In the rows, zero is written as 128.
Each row of T is roughly a mix of the hidden directions of one of 4 groups.
T:
[[123 110 166 102 104 129 152  92 156 149 161 131 116]
 [ 98 119 166 116 118 157 133 114 150 137 108 165  92]
 [143  64 146 117 129 139 114 157 151 113 143 111 112]
 [105  93 137  77 122 139 135 127 130 124 155 134 171]
 [150 144 111 185 122 163 120 125  92 141 133 130 111]
 [105 152 129  94 124 119 102 123  92  86 151 136 156]
 [124  93 106 168 128 143  94 133 122 148 123 139  82]
 [155 144 113 176 119 139 103 118 136 140 129 100  84]
 [141 126  94  97 130  97 114 148 134 109 163 112 169]
 [141  99 128  96 117 120 140 113 187 157 119 115 145]
 [155  69 153 144 115 132 141 140  98 139 117 154 123]
 [104 121 144  84  88 140 140 104 130 108 167 123 139]
 [116 104 119 135 106 137 112 128  94 163 177 105 147]
 [125 153 121  90 132  88 125 120 173 121 111  98 146]
 [138 154 147 150 101 167 146 121  84 125 105 133 103]
 [149 164  90 164 133 138 109 162 109 113 120 105 118]
 [119 117 147 157 105 157 130 103 136 163 132 127  76]
 [134 101 129 165 133 128 118 120 107 180  89 119 112]
 [172 124  88 153 120 122 121 157 105 123  97 154 122]
 [ 96 106 150 124 131  85 132  96 122 171 117 110 140]
 [140 112 106  87 147 105 113 139 161 112 133 123 175]
 [111 106 147  68 122 119 143 121 149 122 145 129 166]
 [127  95 136 126 168  95 110 122 144 145  81 145 142]
 [138 167 132 180 116 129 121 127 115 136  94 134  90]
 [ 97 124 146 138 122 156 125 142  79 129 119 177 119]
 [176 149 112 114 152 133 134 144 166  93 117 114 145]
 [ 99 125 119 145 144 143 100 155  76  96 147 133 116]
 [139 140  97  95 120 109 125 150 135 108 164 100 168]
 [ 90 157 153 129 119 130 123 113 162 132 108 140  79]
 [135 136 121  88 114 115 142 142 138  97 171 109 167]
 [ 89 159 116 120 125 125 127 102  84 134 133 168 148]
 [165 116 102 155 156 135  98 139 129 112 116 173 113]
 [144 101 100 140 147 129 126 150 150 167  93 154 101]
 [ 74 136 148 123 126 134 111 119 109 132 121 183 120]
 [141  67 152 131 139 106 129 126 118 166 109 114 140]
 [156 105 111  90 152  99 131 117 146 135 116 123 175]
 [ 82 131 152 141 146 147  98 155 122 103 105 123  97]
 [110 130 154 158  98 154 134 103 122 150 132 139  77]
 [154 131 124 178 141 128 114 152 133 121 109 107  79]
 [115 136 135 157 169 107 123 152  99 120  92 164 132]
 [118 135 164  79 114 143 134 110 171 101 114 129 130]
 [148 133 123  95 112 123 146 142 136  95 174 113 168]
 [109 116 150 111 116  90 155 134 123 149  74 109 124]
 [122 170 115 142 120 137 104 173 125  87 129 100 121]
 [105 131 116 126 135 132  95 183 142  91 145 103 134]
 [109 152 127 128 154 115 100 170 118  83 100 124 141]
 [ 77 130 138 127 111 110 131 130 108 158  84 124  98]
 [170 131  88 141 142 140  96 118 147 125 148  98 154]
 [111 142 150  90 100 120 163 126 134  95 164 127 149]
 [155 133 100  94 105 134 129 130 153 119 161  86 151]
 [136  82 139 131 140 152 118 174 100  94 140 134 132]
 [105 131 132 158 131 122 123 112 114 161  76 143  91]
 [ 99  90 130  99 115 110 113 143 154 113 167 131 158]
 [147 176 116 137 106 143 145  88 117 153 132 131 160]
 [112 139 156 126 113 162 130 149  87  82 149 124 139]
 [ 81 129 138 109 142 136  88 137 160 100 154 145 134]
 [133 161 124 137 120 178 128 116 135 106 182 128 131]
 [ 92 171 149 103 114 140 109 106 134 108 104 160 125]
 [103 106 163 122 110 152 148  85 117 149 140 149 101]
 [151 144 130 177 127 128 149 117 134 161 100 143  90]
 [132  85 132 102 110 138 129  96 166 161 149 109 122]
 [122  92 149 137 107 133 131  87 150 172 129 139  99]
 [103  83 122 123 136 155 124 152  88 122 140 161 147]
 [168 141 117 113  90 112 156  83 131 144 137 131 147]
 [124 117 149 144  96 149 146  86 127 163 139 140  90]
 [130  94 119 154 148 126  97 134 114 175  93 116 111]
 [169 102 110 138 143 161 102 153 127 141 150  94 143]
 [155 118 140 148 118 136 160 117 156 153 114 100  80]
 [160 144 156 146 123 132 178 101 142 124  90 132 128]
 [155 138 136 171 124 140 126 128 146 136 138  88  80]
 [121 124 137 127  90 165 138 135 101 120 187 129 134]
 [102  79  91 134 126 153 109 125 123 165 127 151 134]
 [138 115 126 144 124  78 165 112  99 154 148 101 137]
 [169 145 105 162 134 117 122 137 156 141  83 110 114]
 [ 71 158 156 116 123 128 117 148 129  96 127 144 108]
 [162  97 130 119 125 109 159  90 153 167 120 115 129]
 [108 124 166  89 136 127 160 143 128 100 159 110 152]
 [146 121 131 143  86 116 154  86 131 164 148 153 123]
 [130 103 103 117 147 107 115 152 103 117 156 132 182]
 [157 107 124 117 123 100 162  95 134 173  99 134 131]
 [140 107 152  93 117 148 150 133 113 110 151 142 179]
 [119 158 142 104 108  91 156 118  87 110 119 122 157]
 [ 84 143 171 102 118 135 131 137 153  91 133 127 109]
 [116 131 174 112 117 158 157 115 139  95 163 147 123]
 [157 127 112 142 148 135 119 173 144 105 115  77 136]
 [141 134 116 117 125  82 162 155  88 117 121 109 156]
 [125  94 145 152 143 123 121 122 117 169  78 128 104]
 [147 148  97 173 132 115 132 138 126 158 104 112  87]
 [117  94 140 102 117 162 139 127 102 124 165 147 167]
 [ 90 112 124 100 149 122 102 166 135 107 134 164 149]
 [121 148 145 135 119 142 132 119 173 137  99 124  71]
 [ 96 100 160 105 128 106 142 114 163 143 141 130  89]
 [102 113 147 148 123 138 135 141  65 121 160 144 137]
 [136 110 109 154 147 148 105 142 177 149 127 125  88]
 [118 168 110 148 128 130 121 172 101 116  93 139 101]
 [ 86 146 139 127 136 145 110 170 110  80 137 122 121]
 [ 92  98 104 103 134 119 135 119 167 171 114 130 140]
 [120 117 120  96 139 115 109 134 119 100 157 133 189]
 [ 85 162 151 111 117 111 141 158 108  98 107 141 115]
 [150 127 102 184 120 157 114 120 122 160 123 123  99]
 [171 139  98 174 130 134 101 141 130 130  97 115 111]
 [103 161 129 133 129 145 104 170 114  78 140 120 126]
 [152 186 114 165  95 123 133 134 110 116 122 128 116]
 [122 150 142 154 118 168 124 135 145 128 106 129  69]
 [144 145 133  87 111 116 142 105 128 125 119 155 184]
 [121 145 128 118  97 152 139 127 116 103 193 134 144]
 [153 178 131 148 118 115 153  99 119 146 100 158 131]
 [141 158 136 182 129 129 135 121 122 141 122 121  74]
 [169 153 105 122  80 119 149 105 135 135 154 117 144]
 [123 153 135  96 111 155 143 145 142  85 172 120 138]
 [101 153 134 106  97 139 133 143 110  80 165 125 140]
 [112 146 117  99 141 100 149 130 126 131  90 161 172]
 [146 174 120 131  98 125 125  72 124 150 129 144 137]
 [109 106 173 138 137 149 134 124 128 127 100 162  85]
 [129 150 112 125 127 108 132  93 136 146 162  89 171]
 [ 81 100 150 119 142 141 140 143 103 116 164 160 131]
 [107 108 172 135  91 135 164 113  98 143 127 144 116]
 [165 104  97 113 146 128 119 132 167 154 130  89 140]
 [135 109 123 153 136 146 102 153 139 114 149  76  93]
 [154 115 115 143  96 141 126 110 163 168 147 102 102]
 [153 146  97  99 141 109 133 151 123 100 138 114 178]
 [145 141 136 166 117 163 130 138 121 107 155  82 102]
 [115 136 143 158 129 134 137 111 121 158  70 134  92]
 [108 179 134 127 123 137 146 111 144  90 123 164 105]
 [142 161 130 130 122 138 149 119 141  76 136 177 120]
 [161  74 130 125 139 128 116 146 121 154 140  94 155]
 [104 145 126 143 163 128 122 178  96  94 126 144 136]
 [136  87 143 109 133 149 138 125 180 151 108 146 104]
 [112 128 155 103 139  82 154 100 153 138 105 106 147]
 [130 146 109 148 155 120 124 164 149 116 112  72 115]
 [ 72  98 167 120 147 140 109 129 126 118 112 142 108]
 [116 129 101 159 148 125  85 156 120 111 121 101  91]
 [141 168  99 160 128 139 127 177 111 108 149 114 124]
 [105  94 148 109 126 112 127 127 122 169 136  78 148]
 [ 94 111 134 138 146 161  91 152 157 119 149 149 104]
 [139  85 118 128 131 113 111 143 111 173 126  85 150]
 [125 145 118  91 151 116 120 153 119  81 119 115 169]
 [178 146  96 129 121 138 133 139 132  95 162 133 158]
 [161 105 116 152 103 120 141 127  94 169 123 103 153]
 [120 159 153 109 110 108 162  80 143 153 133 146 127]
 [100 114 142 170 140 152 106 152 133 144 124 128  79]
 [142  96 136  87 125  97 165 125 114 136 115 139 166]
 [178 104 119 108 125 109 161 110 148 150 111 106 145]]
In each list below, three rows fit none of the groups, and each other row fits one group, some only roughly. Which are they? Name them in the order they come.
- K_26: [127 108 120 138 149 102 112 117 175 153 110 108  87]
- K_717: [ 94 117 154 111 124 132 139 164  85  97 141 148 145]
- K_832: [122 150 124 154 155 117 109 166 106  90 121 101  99]
- K_295: [171 127 111 158 138  93 128 117 139 164  92 140 135]
- K_283: [ 87 121 103  98 141 129  93 147 116 102 149 103 151]
- K_559: [107 120 124  74 109 126 103 107 130 112 158 133 164]
- K_84: [149 166 127 145 108 125 149 100 110 132  84 139  95]
- K_14: [105 119 144 114 135 163 116 182 136  89 127 143 116]
- K_545: [169 108  85 147 145 119 129 137 145 169 105 125 116]
- K_426: [135 106 130 103 117 112 131 128 124 116 189 119 171]
- K_945: [111  90 113 121 153 127  84 165 136 125  98 115 146]
- K_897: [135 115 131 150 157 134 100 126 154 155  80 110  97]
- K_872: [121 171 125 166 115 146 125 141  79 123 112 133 101]
 => K_26 K_84 K_945
- K_785: [101 136 153 144 121 180 113 152 122 101 143 144  98]
- K_956: [166 118  96 125 162  93 134 141 131 143 117 136 171]
- K_300: [163  81  93 137 150 116 124 127 144 163 141 128 146]
- K_156: [125  78 143  96 116 109 120 110 161 146 121 162 117]
- K_850: [112 134 105 162 137 151 111 145  72 121 124 160 126]
- K_941: [105  73 134 111 128 127 125 110 135 180 132 109 126]
- K_543: [ 96 120 141  84 110 116 135 125 165 119 156 113 162]
- K_151: [135 115 131 171 130 114 107 129 106 176 102 110  99]
- K_285: [ 92 115 132 100 135 157 108 159 140  96 158 101 125]
- K_323: [145  94 113 167 145 165 134 172 108 132 118 126 129]
 => K_941 K_543 K_151
- K_436: [153 103 111  97 105 106 157 100 138 163 131 141 158]
- K_803: [ 90 123 156  88 122 125 128 128 105 104 134 163 161]
- K_571: [146 149 112 160 130 108 115 120 125 141  80 165  99]
- K_475: [ 92 127 149 122 120 148 118 101 184 131 142 150 105]
- K_970: [111 112 130  82 141  86 123 132 147 124 148  99 162]
- K_852: [149 128 102 134 143 142 100 109 184 155 108 135 109]
- K_158: [159 135 114 151 135 119 155  90 101 161 103 156 138]
- K_298: [110 141 138 113 144 115 152 126  81 100 129 170 155]
- K_513: [103 129 144 147  86 157 104 129 145 122 145 113  82]
- K_409: [131 128  96 172 126 139 109 115 142 168 116 112  88]
- K_95: [138 127  79 118 116 135  71 132 123 108 128 119 156]
- K_988: [108 146 117 140 113 151 104 171 134 103 153  91 106]
 => K_436 K_475 K_158
- K_396: [104 170 151 113 124 151 149 105 153  92 154 138 121]
- K_50: [105 128 134  85 121 127 116 120 150 110 170  85 144]
- K_984: [122 143 124 119 143 129 134 164 103  73 160 132 156]
- K_585: [121 129 108 153 146 130  98 166 125 100 173 100 135]
- K_569: [133  81 154  96 127 115 155 124 119 109 134 169 148]
- K_430: [168 151 114 177 135 142 130 146  98 127  98 145 129]
- K_115: [ 91 106 147 104 138 150 106 174 120  95 126 114 130]
- K_554: [114 120 131 157 127 169 109 141 141 147 137  98  77]
- K_194: [153 151 112 169 122 158 118 110 136 152 105 122  86]
- K_118: [119 143 121 106 104 151 131 140 123 118 186  92 153]
- K_472: [136 155  92 166 130 115 111 115 145 158  93 123 100]
- K_959: [142 143 128  87 129 106 133 132 168 113 121  88 164]
- K_122: [112  96 101 148 152 150 103 173 122 118 132  97 117]
 => K_984 K_569 K_115
- K_65: [121 117 107 132 167 146 107 184 138 117 142  97 127]
- K_753: [124 132 112 150 159 153 102 179 136 121 127  95 106]
- K_267: [156 112 134 166 119 129 144 113 108 172  85 118 123]
- K_625: [ 83 138 127 114 107 166 108 156 116 120 162 119 106]
- K_656: [104  97 158  83 124 121 149 123 123 122 139 170 150]
- K_630: [150 132 137 155 120 141 138  88 130 170 100 128  88]
- K_566: [141 137 140 125 105 136 148  70 154 139 122 159  99]
- K_291: [140 120 129  99 108 105 157 140  95 114 146 120 180]
- K_104: [145 121 122 148 131 125 135 113 177 162 115 106  83]
- K_439: [170 144  87 120 148  92 122 132 148 108 120 127 160]
- K_252: [ 97  97 130 119 162  99  98 157 142 124  98 108 118]
- K_904: [146 139 114 153 160 155 107 139 140 121  85 153  94]
- K_643: [ 94 155 133 143 133 132 115 175 107  82 135 142 124]
- K_769: [131  60 139 111 119 148 138 133 134 146 133 162 140]
 => K_566 K_291 K_252
- K_276: [130 105 121 147 173 126  84 126 147 152  98 134 103]
- K_433: [137  86 134 105 111 151 152  92 132 164 147 144 147]
- K_860: [ 83 107 139  88 120 140 126 113 140 125 176 111 136]
- K_157: [107 170 144 140 117 153 100  95 160 120 127 124  95]
- K_131: [146 112 120 103 141 104 116 144 138  78 161 156 150]
- K_467: [120 141  90 155 160 128  83 156  98 126 119 115 129]
- K_38: [109 132 133  73 108 110 122  93 131 123 141 150 164]
- K_916: [134 106 171  79 125 118 150 136 139  97 145 127 151]
- K_593: [154 155 109 136 121 125 114  67 147 157 111 126 128]
- K_161: [125 150 144 164 152 127 124 130 101 130  75 151 102]
- K_940: [115 121 145  82  90 125 147 118 125 109 163 110 159]
- K_931: [158 120  94 120 139 124 107 148 133 143 144  77 162]
 => K_433 K_467 K_940
- K_160: [142 133  92 111 138  93 115 124  99 128 127 135 185]
- K_370: [180 128 100 164 131 153 125 126 141 143 126  94 108]
- K_818: [135  97 124 151 159 154 117 138 150 170 121 108  92]
- K_216: [104 108 147  85 133 101 125  96 167 130 136 145 152]
- K_331: [ 86 158 144 141 129 125 133 108 135 140  82 135  89]
- K_148: [139 154 139 156  83 137 142  88 126 147 125 140  92]
- K_16: [112 170 143 116 129 137 123 107 173  91 133 159 117]
- K_713: [119 166 138 130  93 145 125 150 108  87 162 108 119]
- K_572: [110  85 107  95 149  89 122 133 124 139 138 102 156]
- K_889: [ 99 131 161 118 142 123 142 149  82  92 138 160 125]
- K_210: [126  69 140 139 115 119 120 143  91 168 118 126 125]
- K_135: [108 126 130 101 128 101 134 125  82 121 130 160 176]
 => K_16 K_713 K_572
- K_905: [125 150 135 141 112 103 161 115 112 160  85 136  92]
- K_548: [172 123  98 147 147 119 121 148 127 137  72 132 122]
- K_382: [122 153 135 109  94 142 156 140 122  80 155 159 125]
- K_553: [100  80 151 121 166 122 106 124 148 144  98 139 120]
- K_616: [178 165 118 164 135 130 122 148 121 110  98 108 129]
- K_359: [145 175 126 153 123 122 130 110 150 123 104 119  76]
- K_761: [116 108 157 117 125 164 141 145 109 101 179 110 139]
- K_150: [118 162 148 154 113 140 133 119 152 123 126  99  73]
- K_429: [121 105 137  87 124 136 135 129 167 130 153  82 153]
- K_983: [147  84 151 127 166 116 121 136 148 133  82 139 116]
- K_81: [121 143 102 130 120 113 145  91  91 138 161 153 164]
- K_966: [ 91  90 151 117 155 123  92 136 153 126  95 126 120]
- K_505: [161 107 105 159 139 116 158 121 111 174 115 151 126]
 => K_359 K_81 K_505
- K_263: [119 113 110 107 107 160 119 139 105 118 173 149 168]
- K_153: [105 110 127 133 111 139 120  91 154 169 157 115  91]
- K_670: [100 109 150  98 143 133 128 162 109  82 155 119 143]
- K_982: [119 110 117  83 118 108 139 110 166 154 111 133 165]
- K_18: [126 106 112 100 149 118 106 157 190 120 125 130 130]
- K_715: [ 96 119 132 102 123 160 102 156 140  99 154  92 120]
- K_68: [ 75 127 144 103 103 135 137 143 147 101 166 136 116]
- K_960: [105 121 116 109 118 128 132 162 119  99 186 127 153]
- K_320: [167  95  91 132 151 109 110 131 128 162 132 103 148]
- K_242: [162 149  99 154 130  99 140 112 127 151  82 114 142]
- K_650: [136  70 146 133 118 134 131 122 160 156 130 141  90]
- K_251: [133  87 149  97 122 121 155 109 103 140 131 156 167]
- K_230: [103 111 124 126 148 120 119 187 110  93 154 127 142]
 => K_263 K_68 K_320
- K_826: [103  90 170  99 149 140 122 153 145 126 108 118 103]
- K_547: [168 115 107 116 133  87 123 109 156 148 106 123 163]
- K_394: [106  97 141 119  93 143 147 103 132 145 179 146 120]
- K_315: [135 123 132 156 113 163 131 109 138 167 131 111  75]
- K_250: [172 108 105 120 158 115 157 114 126 162 126 146 157]
- K_675: [138  76 139 116 135 104 125 159 114 153  89 109 131]
- K_629: [119 104 131 107 139 115 118 136  77 108 144 136 179]
- K_601: [ 96 130 147  85 121 148 149 143 125 105 175 126 147]
- K_357: [158 130 129 153 122 100 135  93 135 162  85 152 120]
- K_422: [119 118 122 109 135 115 130 166  87  97 145 136 175]
- K_395: [134 150  89 145 118 146 132 149 146  92 161 135  90]
 => K_629 K_601 K_395
- K_833: [149 134 107 109 125 117 133 141 137 143 133  65 166]
- K_935: [133 113 114  93 125 112 136 116 150 151  90 159 170]
- K_731: [ 69 133 167 113 141 132 128 113 147 132 113 131  94]
- K_556: [156  93  87 111 132 149 120 168 156 123 135 115 144]
- K_450: [109 133 142 143 130 151 126 159 164 121 116 122  68]
- K_620: [134  71 147 101 120 139 152 128 137 141 125 167 148]
- K_167: [134 142 118 137 136 149  99 116 191 136 116 121  93]
- K_919: [108 116 139 110 135 134 114 101 184 151 111 158 106]
- K_58: [153 106 106 104 134  96 142 119 104 143 123 139 182]
- K_621: [140 155 137 170 116 142 122 112 124 147  90 124  81]
- K_223: [ 98 139 153 120 116 140 137 108 135 152  77 162 104]
- K_478: [135 134 137 152 147 128 140 124 167 144  86 125  77]
- K_345: [123 120 129 115 136 160 100 147 125  82 164 120 165]
- K_815: [167 175 100 145 121 156 137 120 141 100 152 132 141]
 => K_556 K_223 K_478
- K_469: [118 125 146 103 117 148 135 125 134 111 195 111 153]
- K_939: [115 114 146 109 131  95 150 101 106 126 122 176 161]
- K_765: [132 166  96 163 136 135  98 163 124 105 137 103 113]
- K_215: [104 134 163 141  98 139 161  90 113 131 163 150 124]
- K_875: [144 137 131 120 110 106 141  64 107 153 128 127 156]
- K_754: [101 164 145 116 128 124 125 140 104  67 138 141 140]
- K_432: [145 129 135 157 119 140 161 113  99 153  88 166 119]
- K_624: [105 139 144 137 130 134 129 177 139  89 146  98  96]
- K_668: [156 111  88 141 114 112 115 142  98 158 138 100 159]
- K_92: [171 116  94 158 133 106 143 116 102 164 130 110 140]
- K_59: [131  96 148  81 116 127 136 121 173 129 151 104 146]
- K_712: [165 140 129 115 118 104 130  80 142 146  83 124 139]
- K_15: [148  78 113 145 158 118 110 155 136 145  93 117 111]
 => K_754 K_432 K_15
- K_343: [142 109 101 108 137 104 129 104 153 162 150  91 156]
- K_766: [126 112 149  85 122 106 146 119 122 102 153 114 177]
- K_193: [157 161 139 164 111 136 150  95 141 159 130 117 100]
- K_246: [150 114 126 139 127 134 139  95 145 179  90 142  99]
- K_734: [139 118 131 101 110 120 143 130 125 108 187 117 171]
- K_835: [182 117  88 150 149 146 123 142 150 129 122 133 100]
- K_314: [ 86 129 126 136 140 136 128 149  80 103 151 162 146]
- K_573: [151 114 104 172 126 147 113 134 103 173 102 114 117]
- K_928: [ 96 124 163 113 117 153 124 105  96 117 142 170 148]
- K_220: [128 107 117  86 139 113 147 132 114 114 162 137 180]
- K_927: [127 132 119 143 137 129 107 106 193 147 138 112  95]
- K_7: [107 146 168 127 121 145 146 118 103 108 181 115 112]
 => K_343 K_835 K_314
- K_249: [106 160 148 141 129 116 111 136 149 107  75 147 100]
- K_830: [162 126 119 164 133 119 122 110 147 174  92 122 104]
- K_335: [ 91 109 161 130 128 145 154 103  99 140 139 166 109]
- K_522: [104 153 166 132 107 156 140 154 116  91 134 118  97]
- K_494: [ 96 118 152  82 132 123 118 118 176 108 143 141 141]
- K_829: [110 108 146  99 122 135 126 143 119 102 185 123 162]
- K_598: [ 91 103 151  77 143 120 114 151 143 110 154 121 133]
- K_937: [110 112 133  96 123 132 117 120 164 123 167  77 130]
- K_125: [133 119 119 119 128 125 125 133 114 114 188  91 169]
- K_243: [172 116  81 132 143 113 124 137 124 158  95 141 146]
- K_5: [147 142 113 101 144  88 128 128 123 104 107 139 181]
- K_909: [ 83  94 161 106 138 139 126 157 134 109 141 159 124]
- K_145: [121  97 117 152 154 113 122 163 125 130  86 158  99]
 => K_249 K_829 K_125
- K_665: [ 96 151 117  96 106 117 131 127 123 109 181 120 157]
- K_794: [ 92 124 133 127 138 133 113 178 100  91 156 140 140]
- K_933: [129 131 146 111  99 114 153  74 133 163  98 133 129]
- K_967: [136 123 121 136 108 131 127  90 173 174 136 105 103]
- K_325: [148 140 102 120 113 129 127 125 126 104 191 132 164]
- K_213: [103 145 159 143 146 151 122 117 109 121  83 134  85]
- K_54: [106 152 136 161 142 150 102 165 116 110 105 112  93]
- K_419: [141 117 139  83 118 133 137 133 151 109 155  95 173]
- K_742: [152 122 124 171 132 130 139 135 127 156 100  97  81]
- K_724: [118 154 147  84 115 121 150 104 129 115 163 117 167]
- K_701: [151 151 120 161 112 128 145 106  96 151  88 148 103]
- K_3: [142  85 112 116 147 123 100 175 138 103 106 113 140]
 => K_933 K_742 K_701
